The same turns and mirrors carry the whole set onto itself and the rows of a family onto each other. Which other rows belong to the same family as each row named below? List them in the order they appear above.
These 28 rows form 7 families of 4 rows each.
z15: [19, 10, 10, -10, 21, -25, -11, -29, -1, 9, -1, -16, 12, 10, -9, 17, 8, -24, -11, 5, -10, 12, -9, -1, 32, -2, 4, 14, -7]
z741: [24, 5, 1, 10, 18, -19, -14, -3, -23, -10, -4, 30, -17, -9, 13, 13, 18, -3, -32, -22, -10, -3, -14, -7, -2, 13, -4, -13, 5]
z859: [28, 22, -6, 6, 11, -19, -22, -25, 4, 1, -2, 1, 18, -1, -15, 11, 8, -6, -11, 1, -5, 16, -12, 5, 36, 12, 23, 19, -2]
z217: [10, -1, 1, -20, 2, 9, -12, -18, -7, -23, 1, -17, 1, -26, -8, -13, -2, 7, 6, 4, -7, 24, 7, 8, -4, -14, -9, 12, 26]
z697: [37, -18, 4, 22, 9, -14, -26, -1, -29, -10, 7, 27, 0, -2, 13, 10, 7, -8, -28, -7, -12, -9, -4, -16, -4, 1, 7, -21, 12]
z608: [-7, 12, 9, 3, -1, 21, -46, -21, -10, -13, -11, 11, 0, -18, -4, -8, 20, -20, -26, -3, -6, -12, -19, -7, -17, -17, -11, 4, 23]
z618: [40, 7, -13, 25, 7, -23, -14, -7, -26, 0, -4, 24, -3, -15, -1, 12, 19, -14, -25, -13, -20, -13, -3, -1, -4, 12, 1, -9, 20]
z589: [2, 8, -2, 12, -5, 17, -30, 0, -7, -15, -4, 16, 14, -8, -5, 0, 24, -16, -6, -2, -12, -32, -12, -12, -28, -14, 3, 25, 22]
z360: [30, 14, -1, -4, 12, -21, -15, -24, 5, 1, -15, -19, 7, 11, -11, 23, 7, -12, -9, 7, -16, 2, -8, -1, 20, 6, 24, 5, -20]
z798: [-3, 10, -5, 4, -10, 23, -38, -16, -18, -4, -8, 12, 13, -15, 4, 9, 16, -15, -5, 0, -8, -31, -13, 10, -18, -27, -2, 18, 15]
z453: [25, 3, 8, -2, 17, -10, -8, -17, 4, 2, -32, -12, 9, 0, -1, 16, 7, -9, 1, 6, -19, 13, -8, 9, 39, -7, 17, 7, -10]
z587: [5, -3, -7, 2, -11, 18, -37, -10, -21, -3, -20, 0, 10, -11, -4, 1, 28, -9, -19, 2, -3, -45, -21, -3, -17, -21, -2, 6, 15]
z817: [23, -9, -4, 9, 8, -28, -27, -5, -28, -9, 5, 17, -4, 1, 21, 4, 10, -9, -27, -13, -15, -25, 4, -20, 9, 19, 4, -8, 2]
z247: [5, -4, 1, -36, -7, 7, -15, -19, -4, -32, -7, -26, 7, -7, 19, 12, 5, -5, -8, -1, -3, 16, -3, 1, 4, -8, -9, 24, 21]
z313: [35, 3, 10, 6, 4, -10, -12, -16, 5, -1, -6, -10, 15, 18, -8, 11, 4, -9, 5, 2, -1, 3, 3, -3, 35, 22, 17, 13, 1]
z259: [7, -18, -2, -9, -8, 11, -15, -13, -10, -30, -14, -27, 14, -15, -2, -3, 3, 14, -8, 3, -12, 19, -14, -4, 6, -21, 1, 16, 33]
z16: [-2, -4, -4, -17, -12, 10, -4, -4, -14, -37, 7, -17, 1, 4, 10, -6, 8, 4, -2, 1, -14, 19, -7, -1, -4, -23, 0, 9, 29]
z560: [14, 3, -8, -15, -3, 12, -5, -20, -16, -25, 2, -23, 7, -2, 8, 8, 3, 16, -5, 10, 15, 16, 6, 1, 1, -4, -8, 21, 32]
z424: [36, -1, 4, 11, 14, -24, -12, 1, -25, 11, 11, 11, -2, -6, 13, 12, -5, -3, -30, -1, -26, -10, -13, -6, 4, 12, -5, -10, 15]
z653: [24, -10, 2, 22, 10, -29, -8, -7, -30, 4, -2, 23, -12, -8, 8, 12, 21, -5, -23, -8, -3, -12, -22, -1, 11, 11, 8, -9, 3]
z744: [30, 5, -8, -6, 17, 5, -21, -23, -1, 0, -8, -11, 9, 7, -17, 12, -4, -14, 4, 8, -17, 9, 4, 3, 32, -2, 12, 20, -19]
z25: [2, 10, 2, 11, -5, -5, -54, -15, -17, -13, -14, 10, 7, -7, -4, -1, 21, -11, -6, 1, -8, -35, -21, -4, -22, -19, -8, 12, 2]
z872: [5, 6, 6, -6, -11, 26, -47, -24, -15, -3, -1, 12, 4, -3, 8, -1, 31, -14, -10, -6, 3, -16, -19, -7, -29, -8, 1, 21, 8]
z344: [1, -4, 2, -17, -1, 8, -18, -12, -9, -23, 2, -31, 15, -2, -1, -1, -1, 20, -7, -5, -13, 28, -2, 6, 7, -6, -17, 8, 27]
z694: [3, 0, -10, -22, 4, 26, -10, -14, 1, -19, -7, -23, 6, -11, 13, -2, 16, 18, -4, 16, 0, 13, -9, -5, 2, -9, -9, 16, 22]
z400: [38, -18, 3, 8, 12, -16, -23, 4, -27, 10, -7, 16, 6, 3, 17, 4, 24, -10, -26, -10, -20, -10, -10, -1, 10, 9, 0, -24, 9]
z488: [-5, -5, -11, 15, 1, 19, -41, -19, -22, -4, -9, 17, 1, -8, 10, -7, 38, -8, -16, -8, -10, -19, -22, -1, -19, -14, -5, 20, 17]
z505: [37, -3, -2, -6, 12, -21, -17, -14, 10, 4, -7, -12, 15, -1, -10, 13, 8, -1, -4, 9, 6, 20, -16, 0, 32, 5, 12, 16, -9]

The rest of the family of z694: z653, z488, z505
The rest of the family of z587: z453, z259, z400
The rest of the family of z25: z16, z424, z744
The rest of the family of z313: z608, z618, z247

